Rotation paths and how fast each direction turns (deg/step):
Each turn is a multiple of 5 degrees from 10 to 175, or 0.
Each row of a path follows its step; steps can be skipped.
path 1
step 0: [  4   5  12   7  -5  -6   0   3   5 -18 -19 -17  12  32  -2 -15 -25  -6
  24  14   1   8 -11   8 -17 -15   6   1  10  -1  -6  -3  -5   4 -13  -6
  -6 -29   1 -10  15   4   9  -1   1  14 -17  13  13 -15  -8]
step 1: [ 29  -9  24   7  -8 -19  -1 -21  -5   0   8  12  25   6 -25  -8   3  -5
   1  -9   5  -1  -9  -7   2   6   6   6 -15  -2  -3 -20   1   3  -5  -4
  -4 -10 -10 -16 -29  -6   9 -16  18   4  -4  -2   4  19 -14]
step 2: [ 17  13  12 -10  -3   6  -7  14  -4  12  12  12   3   0  11   0   0  -8
  11   0   4   7  -7   7   2  11   3 -13  12 -12  16  10  21  11  -3  -7
   1   9 -13  -8  21 -11 -16 -27  16  -9 -43   4   5  13  -3]
step 3: [ 13  16  10 -22  -2 -13  20  -3  10 -17 -14 -12  20  23  16   1  18  -1
   5  15  17  10   2  13 -13   7  -6  -5   1   4  -2 -23   2  13 -11  12
  -2   6  -1   7  20 -19   3  14  10  -3   5  19 -12   3 -15]
step 5: [  3  25  -6  -1  -4  -1 -14  -7 -18  29  18 -17   3  -1  -5  -7  -9  -3
  11   4   0   2   0  -5 -13  -4   0   4  13   5 -13   0   2  -6  -1  24
  10 -23 -14  20   5 -15 -23   2   6   2 -30  13   7  -1 -15]
step 6: [  2   5   9  -8 -12  17  -1  -6   2   4  -4 -19  -1  12   6  -5  -2 -13
   5   7  18   4 -12   9  -5  -8  12  -2 -39   5  -3 -23  -3  12  -3  -1
  -2   3 -13  18  -6   0   3   5  17 -31   3 -16  11  -2 -30]
step 7: [ 23  14   0   7 -17   3 -10  20  -5  -5   5 -12   4   2  -1   1  -2  -5
  -3  23  12  -8  -3  13  21  -6  26  10   7   6  16   6  -1  -1  12 -24
   3   5 -15   9  -6 -12  14 -11 -16  14   2  19  20  18 -15]
step 8: [ -6  11  -5 -19   3  -3   0  -7  -6   2  17  -2   8  31   2 -12 -12  -3
  -5  -3   1 -14  18  10 -26  25  16  11   8   7  16   4   0 -13  -3   7
   9 -19  -8 -13  -9 -21   8 -12  -8 -10  -6   4 -14  -2 -26]
step 9: [ 25 -17  10  -5 -13  -7   6 -11   0  -9 -13 -28 -25  21 -17   7  -8 -10
  11 -25  11  11 -15  -1   7   5  -2   3 -14   7  15  11   4   3  -6 -12
  18   2  -5  -8  10 -16   1   3   6 -12 -14   1   5 -20 -11]
step 10: [ 21 -15 -15 -19  -5   6   1  -3   1  -2  -1   9   7  -5 -11  -4   5   9
  36  21  11   5 -13   1   7  -6   3   1  11   6  14   2  12  15  11   0
   0 -33 -12   0 -11 -27  -6  -2  16  17   9  10   6  11  -8]
Directions:
[ 0 -1  2  5  3 -4 -1  0 -5 -7  0  3  2  6  0  3 -3  4 -4 -2  5  2  0  2
 -7  4  3 -1  7  7 -5  4  1 -5 -1  1 -2 -2  0  3  1  3  5  4 -8  0  0 -1
  2  0  0]	90
[-5  1 -1  5  0  2  3 -1 -1 -2 -2 -4  9 -2 -1 -4  1 -5  2  1 -4  7  6 -1
 -1  2  1  4 -4 -1 -1  4 -5  0  7 -3 -3 -2 -3  6 -2  6  1 -4 -2 -3 -3 -1
  6  0  1]	55
[ 5 -2  2  0 -2 -2  0  3  4  1 -1  2  1 -1  1 -1  4 -3  5  5  6 -1  1 -8
  0 -2  1  0 -2 -3 -1 -5  2 -4  4 -8 -2 -4 -3  1 -5  2  4  4 -6  8  3  0
 -6  1  2]	115
